Each row is where one point has got to under a steady rotation. How many ticks took it there?
The counts run from 0 to 159.
[-5 -10 4 22 4 -18 4 25 4 -20 -15 3 -1 -18 8 -2 23 33 40 12 -24 -11 4 -1 -12 27 -3 -7 21 -2 6 -44 -30 13 -1 -21 -11 -3 -8 1 -18 -26 -38 -30 35]
49
[15 -21 25 1 -28 -24 15 -11 -8 -33 -13 -28 23 0 -7 0 26 7 34 1 -1 -4 13 -9 -17 6 6 15 -24 0 14 -21 -26 25 13 -1 -24 -5 9 19 -36 -34 -17 -26 20]
72
[-12 -5 3 0 9 -2 -22 -3 1 5 -7 -15 11 -5 21 -2 12 2 42 9 -6 2 -17 1 5 38 5 -31 9 -9 -23 -20 -33 37 6 -11 9 12 -37 32 -26 -40 -29 -48 -1]
44
[11 -31 13 3 13 -21 -2 2 5 -27 8 3 9 -1 10 -19 8 22 17 0 -22 -11 13 12 -6 -1 8 -21 20 -11 -25 -18 -38 29 5 -17 2 41 -16 16 -13 -30 -48 -46 8]
46
[-6 -10 0 -12 17 -8 5 5 16 -31 -17 2 15 -5 9 -12 9 40 18 6 -29 -29 4 -16 17 22 -36 -23 -18 -7 1 -32 -37 34 0 -3 -11 2 -9 19 -6 -33 -15 -21 21]
51
[-14 2 7 12 4 -28 -6 -25 10 -10 -10 16 23 -20 16 -7 24 51 25 17 -19 -3 1 -31 -9 1 -10 -10 -7 -18 -32 -26 -32 23 -3 -40 -1 -4 -19 1 13 3 -22 -25 21]
56
[-9 -24 44 -3 8 -24 19 -33 -2 -30 1 -19 21 6 9 -22 9 11 23 15 5 -5 21 -11 -13 -21 10 16 -22 -14 -7 -6 -20 12 3 -12 -11 17 -7 24 -23 -48 -3 -25 6]
69
[-5 -13 2 3 -14 -17 2 0 5 -34 18 6 6 6 24 -19 12 35 18 -1 -10 -11 -2 -14 -2 -5 -5 -26 -6 -12 -36 -5 -12 29 -5 -26 7 20 -33 -7 -10 -13 -40 -50 29]
146
[4 -20 3 4 -7 -18 12 20 2 -29 -14 4 -3 -1 4 5 15 36 31 3 -28 -34 3 -12 3 18 -20 -22 2 -3 1 -40 -35 26 1 -3 -22 1 7 7 -17 -25 -36 -35 37]
50
[-40 9 32 1 5 -8 17 -5 14 -17 -6 -1 8 -30 0 -14 27 14 50 20 14 25 32 -5 -18 2 -1 19 -7 17 4 -36 -29 22 4 -22 11 -2 -9 -16 -27 -40 -22 -14 22]
26
[18 -25 26 25 -10 -28 -4 -30 -8 -29 0 -14 20 -3 11 -7 25 26 30 17 -26 -18 5 -13 -17 -11 4 -3 -11 -27 -15 -15 -18 14 6 -21 -20 9 1 29 -10 -25 -18 -44 20]
157
[3 -5 10 -6 -3 -23 -17 22 2 -37 -12 -1 29 18 8 3 -6 10 16 -3 1 2 5 18 -21 25 15 -11 15 -15 1 -1 -44 45 3 -15 2 17 -28 14 -33 -21 -52 -37 -6]
42
[-1 -17 23 1 21 -12 -9 -10 10 -24 -14 -3 14 5 29 -37 5 17 35 25 -6 -18 14 -3 -4 6 -2 -1 2 -15 10 -18 -20 18 -23 -31 14 16 -22 30 13 -48 -27 -21 4]
103
[-13 -8 26 17 0 -17 11 20 -8 -46 -10 -6 10 22 31 12 6 37 13 11 10 -17 -9 -16 -2 15 -15 -16 -14 -12 5 -14 -18 22 -10 -12 -1 4 -20 8 -26 -32 -21 -49 41]
150
[5 7 24 5 34 -17 5 -6 27 -19 -11 7 18 -7 10 5 30 35 21 23 -24 -22 9 -14 16 19 -29 -9 -16 0 4 -17 -24 49 -6 2 1 -11 -30 15 -4 -45 -27 -9 17]
107
[-50 11 4 -15 7 -6 3 5 -4 -14 2 5 11 -3 19 -2 -1 14 41 0 9 7 -17 -16 -13 16 -10 -14 -8 1 -31 -23 -45 21 1 -14 12 12 -24 3 -41 -27 -18 -53 11]
88
[-26 -24 8 -20 -3 -13 23 -12 -4 -39 7 -15 4 -6 21 -35 -13 31 15 -13 2 -7 4 -4 5 -2 -5 -20 -1 -4 -33 -13 -33 18 2 -20 -6 38 -13 8 -27 -31 -13 -52 13]
91
[-22 -2 17 -31 -6 -5 -4 -1 8 -19 -15 6 14 -11 -7 -48 16 1 49 8 8 7 30 -3 -2 6 1 5 -12 8 -3 -29 -40 28 -8 -30 17 0 -20 -4 1 -37 -27 -10 -2]
81
[-36 -7 28 -9 22 -21 19 -44 8 -33 -7 9 24 -11 9 -33 10 28 24 21 -3 -12 28 -22 -6 -15 -15 10 -26 -5 -8 -29 -28 17 -1 -24 -2 2 3 4 -7 -29 6 -13 17]
114
[1 -19 4 14 12 -16 -12 -8 16 -1 5 -8 8 -21 20 -5 18 23 31 3 -17 0 -6 8 4 19 17 -24 21 0 -32 -13 -29 37 11 -19 -8 24 -30 23 -14 -34 -48 -35 -3]
45
[12 -16 22 20 0 -40 -6 -38 4 -22 1 -13 29 -10 22 -6 13 41 12 12 -11 -4 9 -5 -21 -4 8 1 0 -28 -22 -9 -21 23 12 -30 -20 2 -3 32 -6 -10 -23 -31 5]
12
[-6 -2 29 -2 7 -28 -12 -37 20 -10 14 18 24 -20 -14 -8 31 15 40 5 -12 10 21 -6 -13 -13 12 11 -14 -9 -21 -8 -27 48 21 -14 0 9 -24 -8 -9 -20 -42 -22 10]
23
[-9 -10 -10 -9 -19 -17 5 29 -5 -36 -25 1 4 -9 -5 -22 15 38 32 -5 -5 2 19 1 -19 13 3 -4 4 -5 7 -34 -49 14 -4 -30 -3 4 -2 -10 -14 -10 -44 -18 22]
138
[-11 -15 6 -28 -30 -22 1 -15 -12 -42 6 -14 28 -11 5 -33 1 21 19 -20 15 5 17 2 -14 -11 9 -13 -18 -14 -36 0 -41 19 4 -34 -12 25 -9 2 -14 -5 -30 -30 2]
35
[-8 -4 34 5 1 -12 10 -9 9 -43 -2 2 20 1 16 0 16 35 12 7 11 -10 0 -29 10 7 -39 -15 -43 3 -9 0 -9 44 -13 -14 4 -19 -30 10 -1 -33 -15 -22 21]
62
[-3 -2 -4 -10 3 -24 -1 3 11 -21 -20 -30 25 -15 27 -3 4 52 2 1 6 -6 -14 -4 14 39 -21 -27 -12 -4 -13 -15 -32 32 -4 -26 -18 -8 -17 34 -9 -27 -14 -14 -5]
96
[-17 11 22 -12 -13 -20 -22 -27 -10 -6 -1 -8 37 -10 9 -10 25 4 36 14 34 28 -11 -21 -23 10 5 7 -27 -3 -20 -3 -23 29 11 -32 11 -14 -30 10 -23 -18 -10 -33 -5]
122
[9 -27 28 3 7 -23 2 -40 0 -31 -13 -15 25 -11 19 -32 17 19 34 22 -13 -22 13 -12 -1 0 -8 -10 -25 -25 -5 -17 -32 20 0 -22 -14 12 -4 37 4 -43 -10 -28 8]
158
[-31 9 3 -7 18 -17 -12 -5 16 -3 6 19 15 -23 24 -10 13 34 26 8 -10 -5 -10 -22 9 19 -11 -30 -2 -7 -38 -11 -27 39 -3 -27 14 10 -38 -2 -5 -19 -25 -38 9]
0
[-3 16 37 7 15 -35 4 -13 14 -39 -1 7 48 19 7 15 -1 34 -6 11 17 7 16 -8 -24 -12 -1 10 -13 -13 -8 10 -21 45 -1 -14 5 -2 -23 -3 -20 -22 -25 -25 5]
64
[-20 -2 25 23 36 -25 1 -20 -11 -9 -20 -7 31 -3 33 5 8 26 28 32 -1 2 -7 1 -29 21 3 3 -4 -29 -14 -17 -28 15 8 -17 -9 4 -11 34 -20 -30 3 -34 8]
155
[5 -18 8 -16 -25 -13 -15 -21 6 -14 12 5 20 -18 -19 -29 29 4 41 -7 -15 5 22 -11 -15 -7 12 4 -13 -13 -24 -12 -36 30 13 -17 -13 13 -18 -1 -12 -15 -48 -23 5]
79
[8 -14 37 16 2 -36 10 -48 3 -32 10 -15 16 -6 3 -7 11 16 25 10 -2 -1 8 -9 -14 -19 19 3 -15 -15 -19 -6 -4 35 12 -14 -12 13 -10 18 -19 -34 -21 -39 16]
68
